In the rows, zero is written as 128.
Each named turn below is shown by a few rows before and after it. Which turns, in which order, take the first row of each later pair to the second? The first pair is answered.
turn Sanim:
[108 109 120 122 118 131 144 158 140 121 111 143 117 134 157 156 131 130
 103 128 106 149 117]  ->  [122 112 122 123 111 131 139 155 128 134 133 145 108 125 159 168 128 138
 128 121 115 148 135]
[108 119 181 150 123 148 176 135 115 134 153 123 175 164  73 131 122 130
 105 115 145 148 141]  ->  [104 118 181 161 136 151 171 131 123 135 132 126 158 168  76 136 125 119
  81 116 127 154 136]
[113 116 160 135 141 150 164 126 144  98  94 139 142 133 117 162 129 134
  96 107 146 132 122]  ->  [128 117 158 147 143 146 157 122 131 116 108 142 118 124 123 185 132 135
 111 100 148 126 137]
turn melu:
[149 154 113 136 129 116 118 120 126 118 111 129  82 142 158 118 133  95
 128 144  91 126 104]  ->  [148 155 110 136 126 117 116 119 123 123 112 126  82 140 162 120 131  98
 135 143  93 129 108]
[106 142 122 134 157 109 129 112 127 108 123 127 151 143 106 112 137 114
 136 141 130 133 102]  ->  [115 143 134 147 167 112 130 103 120 124 123 131 136 136  99 125 139 116
 134 136 130 134 110]
[129  98 108 119 125 127 112 168 152 141 154 127 123 139 171 106 132 127
 157 119 118 150 117]  ->  [119 100 114 117 137 136 115 165 161 125 135 128 137 141 159  94 135 124
 131 123 117 155 100]
[111 140 164 150 185 138 158 108 134  88 106 121 159  93  60 130 143 136
 139 100 156 142 131]  ->  [130 140 158 162 178 132 146 104 113 120 135 121 134  82  73 156 140 139
 171  94 156 134 157]
turn Potom:
[132 125 138 141 108 147 135 137 127 118 125 112 143 127 125 135 140 145
 148 130 131 124 130]  ->  [131 125 138 137 113 145 133 137 129 116 128 111 147 127 125 130 139 143
 150 131 130 127 127]
[122 134 161 138 160 132 148  96 121 131 131 131 130  94  99 135 120 119
 118 113 129 114 147]  ->  [133 125 150 141 138 137 151  99 117 138 140 141 107 100 126 162 114 122
 129 114 127 109 159]
[126 125 127 133 112 143 140 132 127 139 129 131 108 127 156 171 127 115
 128 116 110 139 137]  ->  [128 133 108 117  98 125 122 139 116 146 154 118 122 128 157 136 116 116
 154 127 106 138 135]
[120 148 101 105 112 119 108 142 139 111 119 103 134 150 133  59 124 110
 112 160  94 143  84]  ->  [112 146 129 124 142 141 133 137 157  96  85 116 128 145 115  84 138 109
  74 147  96 146  81]
Now pairs of rows:
Between the rows of a pair lie 2 to 3 turns.
[152 109 143 129 123 111 117 113 105 174 166 154 139 120 112 163 114 156
 196 142 142 114 170]  ->  [130 112 176 148 171 134 145  90 123 157 122 162 147 113  74 168 134 150
 150 127 142 125 156]	Potom then Potom then Potom
[135 104 199 146 173 181 195  81 145 115 106 156 155  95  98 215 126 159
 101  90 150 111 187]  ->  [156  93 166 125 103 157 181 109 126 119 165 153 155 103 144 224 103 191
 168 106 165  94 208]	Sanim then Potom
[111 131 136 133 121 104 110 126 143 141 132 135 145 147 126 106 105 143
 126 105 145 124 143]  ->  [111 130 138 137 127 114 114 128 153 135 113 142 132 153 129 122 113 135
 103 103 134 130 138]	Sanim then Potom
[127 152 158 144 182 112 120  93 105 170 144 119 138  94  76 104 145 109
 143 116 132 139 128]  ->  [127 145 171 153 187 124 144  93 114 158 132 131 138  97  70 132 149 117
 133 108 142 135 135]	Sanim then melu then Potom
[139 149  95  72 152 132 112 122 108 159 165 138 117 159 149  86 132 103
 155 145 108 123 142]  ->  [113 156 117  78 186 147 134 111 129 138 125 140 139 156 112  74 143  98
 110 142 111 132 122]	Sanim then Potom
[117 124 159 138 132 131 147 125 120 125 141 139 158 115  97 159 132 143
 147 113 163 126 149]  ->  [127 120 147 145 119 140 141 131 117 128 132 152 123 122 126 187 127 141
 142 109 154 123 152]	Sanim then melu then Potom
[143 129 122 104 111 123 131 149 100 143 155 136 126 134 165 146  96 132
 158 132 149 114 136]  ->  [112 143 132 100 142 123 136 141 116 118 126 121 171 134 111  82 108 115
 125 140 150 126 102]	Potom then melu
[151 129 127 132 118 118 116 122 106 155 170 127 123 112 122 119 136 135
 163 115 146 131 134]  ->  [128 136 139 128 148 122 120 118 127 130 141 117 150 115  93  83 144 119
 128 118 136 139 108]	Potom then Sanim
[127 130 114 155 150 116  96 124 120 171 163 124  62 116 117 118 105 102
 139 100  96 142 128]  ->  [ 86 132 146 141 164 125 136 134 151 105 138 119 150 125  72  79 116 118
 112 110 137 139 102]	Sanim then melu then Potom
[114 140  81  92 105  81  95 145 124 145 160 111 126 143 156  52 119 121
 136 163  90 122  98]  ->  [132 146  82 115 124  88  87 131 112 180 157 123  73 131 169  91 125 106
 128 147  68 124 118]	Sanim then Sanim
[148 147  71 109 133 112  59 123 126 148 103 123  71 150 148  71 118  89
  91 165  48 145  79]  ->  [161 143  72 117 129 108  50 120 113 168 126 123  51 139 154  91 114 100
 115 157  54 141  99]	melu then melu then melu
[130 112 141 122  82 133 143 156 122 129 168 131 162 124 110 167 132 140
 155 111 139 101 139]  ->  [132 119 116 126  81 142 127 158 140 128 123 138 107 145 152 177 131 107
 102 116  88 111 118]	Sanim then Sanim then Potom
[128 113  97 140  98 142 144 143 142 107 114 141 123 162 164 151 105 130
 118 138 116  96 127]  ->  [134 121 105 156 133 143 128 123 136 134 107 139  95 148 147 158 113 107
 102 129  93 110 125]	Potom then melu then Sanim
[139 136 116 160 119 152 142 100 134 141 120 127 133 115 107 148 152 137
  87 127 139 118 145]  ->  [152 134  87 143  89 133 117 110 120 153 154 118 134 120 126 126 136 142
 124 139 136 112 148]	Potom then Potom
[108 107 151 140 154 151 146 102 117 124  92 142 133 149 154 149 130  93
  81 127 111 138 122]  ->  [113 103 131 105 103 120 130 122  91 121 156 121 187 145 155 101 110 117
 159 144 146 121 131]	Sanim then Potom then Sanim
[119 154 148 108 125 124 111 108 112 144 197  85 117  98  81  88 147 151
 150 167 140 106 123]  ->  [128 163 145 129 151 133 104  93 111 170 179  92  62  92  93 125 158 131
 125 156 112 115 131]	Sanim then Sanim then Sanim
[179 127 136 135 157 136 119 119 124 148 143 115  66 119 145 145 124  91
 149 111 111 112 125]  ->  [167 139 136 122 174 122 108 111 125 143 145  97 102 114 112  94 127  79
 153 118 111 122 107]	Potom then Potom
[169 124 123 166  91 130 128 101  96 152 163 118 142 142 135 112  74 110
 146 139 149 147 119]  ->  [161 118 153 194 121 152 158  88 112 139 122 132 128 140 120 149  88 104
 103 124 152 153 121]	Potom then Potom then Potom
[131 100 140 152 121 170 163 133 145 115 111 167  78 128 172 249 132 135
 100 102 134 125 159]  ->  [131 103 116  96  68 119 137 155 111 110 202 125 175 121 152 154 112 162
 207 133 176 109 158]	Sanim then Potom
[121 127 137 176 135 135 136  87 160 139  89 115  74 134 167 159 129 152
  81 147  79 154 144]  ->  [139 134 104 145  92  93  96  99 128 163 157  89  96 130 176 108 105 158
 156 163  83 144 150]	melu then Potom
[119 103 138 108 101 139 137 142 135 129 171 142 127 119 174 177 126 109
 136 100 104 153 155]  ->  [ 88 115 142  90 125 133 136 144 155 101 156 123 183 119 133 109 133 100
 117 115 106 160 120]	melu then Potom then Potom
